Each row has a name. Each question is about the rows just above it.

[-3.35  1.67  6.96  1.70 -3.41  1.68 -3.33 -3.31 -3.37  1.90  1.56  1.90
 -3.31 -3.64  1.66  1.66  1.67  1.69  1.03 -3.51] : A
[-3.35  1.67  1.91  1.70 -3.41  1.68 -3.33 -3.31 -3.37  1.90  1.56  1.90
 -3.31  1.75  1.66  1.66  1.67  1.69  1.03 -3.51] : W
[ 7.66 -2.18 -2.84 -2.28  7.84 -2.21  7.62  7.55  7.71 -5.64 -5.00 -5.64
  7.57 -5.35 -2.14 -2.13 -2.18 -2.25 -3.98  8.10] : D
Where do [-3.35  1.67  1.91  1.70 -3.41  1.68 -3.33 -3.31 -3.37  1.90  1.56  1.90
 -3.31  1.75  1.66  1.66  1.67  1.69  1.03 -3.51] appear?
W
Whose row is [-3.35  1.67  6.96  1.70 -3.41  1.68 -3.33 -3.31 -3.37  1.90  1.56  1.90
 -3.31 -3.64  1.66  1.66  1.67  1.69  1.03 -3.51]?
A

[-1.28  5.10 -2.59 -1.55] -> Y
[ 0.75 -0.53 -6.87 -3.33] -> T
[ 4.01 -5.75 -4.57 -0.14] -> X
[ 3.19 -0.35 -4.16 -2.81] -> Q
Whose row is [ 3.19 -0.35 -4.16 -2.81]?
Q
Whose row is [ 0.75 -0.53 -6.87 -3.33]?
T
Whose row is [ 4.01 -5.75 -4.57 -0.14]?
X
Whose row is [-1.28  5.10 -2.59 -1.55]?
Y

[-2.40  2.12 -2.82  0.01  2.77 -7.27  2.94  0.85  2.57] -> J
[-0.68 -6.28  3.46  1.15  2.22 -0.90  0.12 -5.02  2.77] -> L
[-0.73 -3.50  1.24  0.68  2.28 -2.46  1.73 -2.61  1.48] -> P
[ 0.32  1.57 -0.69  2.28  0.68  0.01  1.15  1.28 -0.98] -> K
[-0.52  0.85 -0.44  0.78  3.40 -2.37  2.12 -1.10 -1.16] -> N
[-0.73 -3.50  1.24  0.68  2.28 -2.46  1.73 -2.61  4.32] -> B
[-0.46 -0.80 -0.21 -0.47 -3.55 -0.33  0.54  1.25  2.20] -> R
What are the next 2 entries after [ 0.32  1.57 -0.69  2.28  0.68]?
[0.01 1.15]
What are the next 2 entries after [ 1.57 -0.69  2.28]?
[0.68 0.01]
Whose row is [-0.73 -3.50  1.24  0.68  2.28 -2.46  1.73 -2.61  1.48]?
P
The next 2 entries after [-2.37  2.12]:
[-1.10 -1.16]
The row with [-0.73 -3.50  1.24  0.68  2.28 -2.46  1.73 -2.61  4.32] is
B
The next 2 entries after [-0.80 -0.21 -0.47 -3.55 -0.33]:
[0.54 1.25]

[ 5.78  5.50 -4.32 -5.98  4.26] -> M
[-5.93  5.50 -4.32  5.17  4.63] -> Z
[ 5.78  5.50 -4.04 -5.88  4.00] -> E
[ 5.78  5.50 -4.32 -5.98  3.87] -> S
Which row holds [ 5.78  5.50 -4.32 -5.98  4.26]?
M
Which row holds [ 5.78  5.50 -4.32 -5.98  3.87]?
S

